Rows are one point carried round by a steady rotation, each followed by how many ticks it has turned.
The counts run from 0 to 678.
[108 108  91  97 173 137 159 128 123  72 110 177 122 109 183  97 113 114
 109 106 133 148 129 136 101 146 109 167 142 120 118 124 132  76 175 133
  86  91 117 142 126]
379
[115 153 117 118 139 178 193 118 121 127 104 186 115 123  79 130 131  94
 157  95 155 143 112 130  98 129 148 136 172 121 147 120 117  69 147 137
 126 143 154 117 113]
460
[129 151 134 107 153 114 125 134 152 106 120  95 135 166 178  81 111 158
 136  82  79 113 132 126 165 107 138 110 162 127 124 177 131 136 128 172
 133 126 122 154  68]
119
[125 140 118  80 129  98 112 127 148  94  73 115 120  95 132 154 102 124
 113 129  74 115 113 152 182 131 116 103 164 110 124 139 128 121 141 183
 157 103 151 157  86]
339
[145 147 181 148 140 172 153 122 122 146  94 153 128 126 107 157  90  99
 139 108 126  96  68 112 188 130 104 102 130 108 111  97 112  84 133 113
 105 107 116 104  99]
352
[125 164  75 112 143 125 182 106 111 100 160 104 167 148 131  91 142 151
 146  96 102 158 178  88 121 112 172  95 131 113 123 160 115 123 114 124
 123 107 106 152 121]
320
[116 171 167 113 148 165 163 103 104 184 136 120 123 164 140  64 138 154
 167 103 112  90  84  99 100 100 118 110 164 125 138 124 118 112 134 137
 106 159 143 144 103]
174
[ 91 121  88 103 154 128 115 142 164 109 129 144 171 146 126 104 153 143
 146  61  97 150 170 143 151 116 158 113 108 141 156 126 140 138 154 106
 163  99 105 160  90]
384
[ 78 109 132  74 153 152 148 121 105 167 136 142 128  94 127 128 145 105
 115 122 170 128 107 115 103  91 106 143 144 145 193  79 142 109 129 108
 129 161 157 166 121]
503
[112 149 133 122 161 111 149 128 139 108  94 112 123 154 176 121  86  73
  69  89 168  88  86 141 144 134 120 136 158 113 127 160 117 118  98 138
  97 135 124 150 133]
620
[134 144 118 119 125 181 169 135 155 125  85 170  98  80 100 142 111  93
 158 108 157 164 127 174 113 118 127 154 144 136 137 109 141  64 136 146
 118 123 152  96 120]
462
[124 143  91 102 100 123 152  89 109 123  96  59 154 116 136 119 154 157
  76  88 133 146 114 107 117 127 115 119 117  97 166 126 132 147 108 161
 114 118 167 104 169]
145
[152 126 170  87 160 159 126 131 148 107  91 141  78  89 130 125 104 143
 170 131  95 133 140 154 150 126  95 119 136 144 116 109  94 102 127 161
 129 109 151 120  74]
529
[128 129 162  93 128 133 129 124 114 151 111 136 105  49 129 162 102 122
 125 159 119 119  73 119 177 112  95 145 128 109 121 100 146  81 128 144
 123 118 159 129  97]
286
[139 159 128 132 115 151 129 115 141 143  95 134 154 145 103  74 154 170
 166  70 102 127 133 130 116  95 150  89 114 139 151 138 132 119 137 101
 162 117 189  72 112]
522
[112 158  99 131 157 111 147  95 158 148  97 115 122 106 152 143 109 104
 164 147 138 129 167 152 162  66 154 124 149 141 158 142 121 115  71  91
 154 102 135 162 129]
127
[119 139  80 147 141 100 142 121 143 103 111  93 166 137 158 145  82 132
  95  80 145 134 124 115 206 122 156 114 100 121 118 158 123 138 107 102
 137  87 136 141 113]
76
[168 158 159  95 124 131 172 129 144  99 124 103 118 126 157 128 122 118
 151 121 162 147 175 112 166 106 147 108 111 154  88 157 127  95  79 103
 125  70 156 116 113]
265
[128 142  94 109 117 141 125 111 134 151  88 173 131  72 123  99 141 136
 146 149 101 163 149 156  97 100 123 147  84 130 132 102 149  76 140  75
 129  88 142 121 138]
653
[147 107 156  79 119 118 142 148 144 127 106 114 132 168 219  84 120 150
 108  87 162 122 118 131 110  93 113 140 127 162 134 127 142 117 141  96
  97 101 160 115 109]
442
[111 115 129 141 148 143 100 109 138 177 103 158 145 119 153  88 142 138
 129 100 136 121 120 171 115  73 131 116 102 150 191  86 124 133 101  61
 136 125 134 117 128]
303
[122 156  85 142 135 130 162 130 132  94 129 119 163 164 137  75 113 114
 114  54 138 136 128 155 101 105 182 114 166 115 150 171 126 124 102 137
 107 137 104 126 114]
186
[121 150 115 123 137 185 178 121 137 127  90 176 104 104  90 130 116  87
 157 102 158 158 127 158  91 128 138 150 154 119 137 110 133  71 153 144
 119 136 162 113 124]
461
[119 122 119 144 150 135 126 109 135 183 108 152 138 134 175  90 136 165
 138 105 146 115 132 157 109  70 126 134  95 152 192  98 120 139  96  60
 126 120 150 119 133]
304
[119 157 153 120 152 119 149 142 156 113  99  98 134 156 169 102 103  66
  84  73 166  93  87 133 147 129 126 123 146 120 115 167 128 124  95 141
 107 133 135 136 113]
619
[111 128 152 105 139 131 104 149 119 146 141 147 128  61 120 153 109 115
 130 123 135 136  87 111 199 114 123 121 107 114 125 107 142  87  92 120
 140 138 148 156  52]
288
[166 133  88 106 143 112 154 141 136  94 104 172 132 158 171 137 115 144
 122 108  93 132 133 149 146 128 157 146 181  98 143 145 132 101 135 179
 114  94  71 152 102]
54
[114 154 157  89 166 144 133  73 130  92  98 107 138 126 114  98 141 124
 184 110  60 100 152 117 144 111 108  79 183 124 138 135 103 132 136 141
 153 109 130 123 130]
257
[ 90 127  92 144 136 131 135 114 135 134 122 108 181 148 113 156 126 106
 118  79 133 120 127 123 189  95 157  84 103 132 179  97 114 156  99  70
 150 102 101 143 120]
627
[116 151 107 110 141 119 126 105 151 167 101 126 139 129 148 114 171 130
 122 109 139 131 147 164 139  86 150 154 147 133 204 139 175 133  71 135
 166 129 144 140 152]
61
[118 108 126  83 101 119 127 153 149 130 116  56 147 127 165 137 133 115
  71  67 163 159 113 137 154 109 129 140 121 133 168 120 181 146  89 149
 116 137 135 126 118]
8
[101 145 159  87 169 156 129 122 146  76 102 102 126  87  97 146 133  83
 113  89 109 129 127 118 177 167  97 104 116 114 108 116 119 123 131 175
 138 113 132 140 115]
205
[117 182 119 116 132 139 134 128 154 148 122  63 135 122 134 107 134 136
 162  99  71 141 158 152 161 110 129 104 112 142 120 125 130 145 105 153
 129 113 107 166  78]
668
[119 167 150 105 148 154 124  88 144 170  51 139 120 109 124 116 168 110
 126 124  92 106 114 153 132 119  96 146 173 110 172 120 166 104 123 162
 139 126 127 128 159]
609
[118 121  83 160 149 102 136 111 110 113 103 165 151 126 167 114  80 149
 113 118  78 103  70 122 166 126 126 112 130  85 124 125 104 111 150 109
 113 101  97 140 112]
297
[105 139  57 149 143 146 141 110 129 143 101 156 150 111 113 118 127 189
 175 114 100 169 148 126 150 102 145 119  91 129 142 123 126 118 160  88
 156  87 161 141 112]
519
[143 133 158 108 160 134 148 135 136  98 105 168 121 133 179 148  91  98
 103 134 131  98 105 117 189 139 118 117 127 104 105 111 111  91 106 125
 104  89  80 142  94]
487
[122 151 102 109 149 150 146 163 157 102 105 197 122 109 116 114 141  92
 104  90 136 165 152 181 114 152 160 146 113 121 147 109 129  95 105 154
 113 134 103 157  88]
598
[ 89 172 115 115 174 127 148 105 138 116 111 105 130 172 144  89 124 125
 133  88  86  87 113 131 137 131 136 109 175 117 137 156 113 146 134 182
 124 148 120 176  96]
121
